Small tables with named rows and columns. After each table, cells are looked up by row and column.

Table nive
           dab    gav    piz  rezoke
nibef    3.740  8.017  4.169   7.955
tid      8.555  3.415  7.909   6.163
sop      7.963  2.083  7.250   7.788
reg      8.779  3.785  7.517   4.691
fezu     7.697  1.338  6.423   6.745
davodig  7.157  7.660  7.067   2.216

piz of davodig: 7.067
dab of fezu: 7.697
rezoke of sop: 7.788
rezoke of reg: 4.691
piz of fezu: 6.423
rezoke of tid: 6.163
rezoke of fezu: 6.745
dab of sop: 7.963
gav of nibef: 8.017

nikap:
         lur  babenub  muzi  minulur  fizu  sepoka  pabeva  tuv
panid     52       43    75       26    28      79      28   62
rakad     40       43    54       66    65      32      39   75
supazu    34       63    64       73    57      60       6   81
nok       58       12    85       42    28      60      50   49
vinitol   40       63    54       50    50      42      83   56
mar       46       74    75       50    42      51      17   81
zad       52       23    75       34    28      89      50   56
romul     58       53    43       42    35      79      17   69
bavi      64       74    96       42    20      70      28   62
tanut     76       53    33       34    35      42      39   43
kig       52       43    96       26    28      79      39   56

fizu of tanut = 35
sepoka of romul = 79
minulur of rakad = 66
muzi of mar = 75
tuv of romul = 69
lur of nok = 58
minulur of zad = 34
lur of romul = 58
tuv of zad = 56
minulur of kig = 26
pabeva of rakad = 39
minulur of vinitol = 50
lur of rakad = 40
lur of supazu = 34
lur of zad = 52
fizu of romul = 35
muzi of supazu = 64
Which row has the largest pabeva? vinitol

feko:
         sofomi   nul
zepim      6689  5651
san        3804  3781
puz        2867  2020
fetep      4263  5359
zifadi     3289  3870
vom        6502  8787
fovezag    5075  3441
fekul      5874  3199
fuf        3337  1776
rinalu     5756  8425

What is the sofomi of fuf in feko? 3337
What is the sofomi of puz in feko? 2867
What is the nul of zepim in feko? 5651
What is the sofomi of fetep in feko? 4263
What is the nul of rinalu in feko? 8425
What is the nul of puz in feko? 2020
What is the sofomi of fovezag in feko? 5075
What is the nul of zifadi in feko? 3870
What is the nul of san in feko? 3781
What is the sofomi of zifadi in feko? 3289
What is the sofomi of fekul in feko? 5874
Which row has the largest nul? vom

momad =
,nutumok,vupezog,pabelo,diru,pek,livezes,bivani
nev,0,179,130,217,156,227,63
lesor,52,147,134,159,146,138,109
zopadin,12,154,109,189,125,185,31
tekoru,180,60,101,30,92,36,181
laginom,186,48,92,13,76,15,168
saz,184,55,98,23,87,28,179

What is the vupezog of saz in momad? 55
What is the nutumok of lesor in momad? 52
What is the bivani of tekoru in momad? 181
What is the vupezog of nev in momad? 179
What is the bivani of nev in momad? 63
What is the vupezog of lesor in momad? 147
What is the livezes of saz in momad? 28
What is the diru of zopadin in momad? 189
What is the pabelo of laginom in momad? 92

feb:
fields: pavivul, nasese, zat, zizato, zam, sevobid, tifipor
pokapo: [0.397, 5.694, -2.266, 1.821, 1.240, 4.477, 2.643]
ribat: [1.988, 6.375, -0.734, 0.966, -3.096, 8.243, -1.719]
munal: [1.921, -0.181, 1.568, -2.003, 2.543, 1.364, -0.530]
gugi: [-0.013, -2.191, 0.642, -2.906, 1.738, 2.533, -4.408]
ruvoni: [0.524, 0.249, 3.837, 1.120, 2.232, -0.301, -2.193]
tekome: [-0.478, 0.853, -0.274, 0.675, -1.832, 1.804, -0.927]
dinet: [2.306, -1.084, 0.230, 0.593, -1.133, 0.565, -0.172]
vopegu: [2.150, -0.207, 1.610, -2.021, 3.084, 1.703, -1.045]
pelipo: [3.296, 7.525, -2.856, 1.126, -0.484, 5.671, -2.243]
dapa: [1.457, -3.073, 1.360, -3.448, 4.380, 2.123, -5.447]

What is the zizato of dapa in feb?
-3.448
What is the sevobid of gugi in feb?
2.533
What is the nasese of ribat in feb?
6.375
What is the pavivul of ruvoni in feb?
0.524
What is the zam of munal in feb?
2.543
What is the sevobid of ruvoni in feb?
-0.301
What is the zam of pokapo in feb?
1.240
What is the zat of gugi in feb?
0.642
What is the pavivul of vopegu in feb?
2.150
What is the zat of munal in feb?
1.568
What is the zam of tekome in feb?
-1.832
What is the zat of dinet in feb?
0.230
What is the nasese of vopegu in feb?
-0.207
What is the zam of vopegu in feb?
3.084
What is the tifipor of vopegu in feb?
-1.045
What is the tifipor of dapa in feb?
-5.447
What is the sevobid of ribat in feb?
8.243
What is the zizato of pelipo in feb?
1.126
What is the nasese of dapa in feb?
-3.073

zupose
|  | fasotid | vobedap | vol | konuv | vevizop | dem | lisatik |
|---|---|---|---|---|---|---|---|
| rup | 3.540 | 5.162 | 5.379 | 5.814 | 6.173 | 7.655 | 4.812 |
| ritur | 5.553 | 3.380 | 4.700 | 6.239 | 4.630 | 8.084 | 4.295 |
| gezemo | 3.942 | 4.185 | 3.121 | 3.563 | 3.078 | 6.632 | 7.044 |
| lan | 4.738 | 2.359 | 5.100 | 2.028 | 4.684 | 5.088 | 4.939 |
| lesino | 5.450 | 1.891 | 4.370 | 4.510 | 6.119 | 3.537 | 6.167 |
| bom | 6.460 | 6.455 | 5.419 | 6.483 | 2.435 | 4.470 | 4.789 |
| savusuz | 5.072 | 4.695 | 7.787 | 3.459 | 5.056 | 3.419 | 5.631 |
| zot | 6.081 | 4.135 | 5.292 | 4.528 | 2.133 | 6.957 | 4.706 |
| moro | 2.776 | 4.949 | 4.224 | 2.200 | 5.288 | 5.981 | 3.786 |
| muvoti | 5.778 | 4.509 | 2.366 | 4.845 | 2.826 | 4.527 | 4.290 |
| rin | 3.850 | 4.679 | 7.407 | 3.029 | 5.233 | 5.568 | 5.863 |
| sud | 3.525 | 7.196 | 4.340 | 5.873 | 4.104 | 6.159 | 6.203 |
| pizi | 4.743 | 7.873 | 6.055 | 5.618 | 4.640 | 4.363 | 2.399 |
| kigas | 6.112 | 4.866 | 7.174 | 3.852 | 2.619 | 4.569 | 5.438 |

What is the dem of kigas in zupose?
4.569
What is the vevizop of gezemo in zupose?
3.078
What is the vol of pizi in zupose?
6.055
What is the fasotid of lan in zupose?
4.738
What is the vobedap of sud in zupose?
7.196
What is the fasotid of ritur in zupose?
5.553
What is the dem of rin in zupose?
5.568
What is the dem of savusuz in zupose?
3.419
What is the vol of rin in zupose?
7.407
What is the dem of lesino in zupose?
3.537
What is the dem of sud in zupose?
6.159
What is the konuv of rup in zupose?
5.814
What is the vobedap of savusuz in zupose?
4.695
What is the konuv of lan in zupose?
2.028
What is the lisatik of lesino in zupose?
6.167
What is the vol of rup in zupose?
5.379
What is the lisatik of kigas in zupose?
5.438
What is the vobedap of gezemo in zupose?
4.185
What is the dem of lan in zupose?
5.088
What is the vobedap of rin in zupose?
4.679

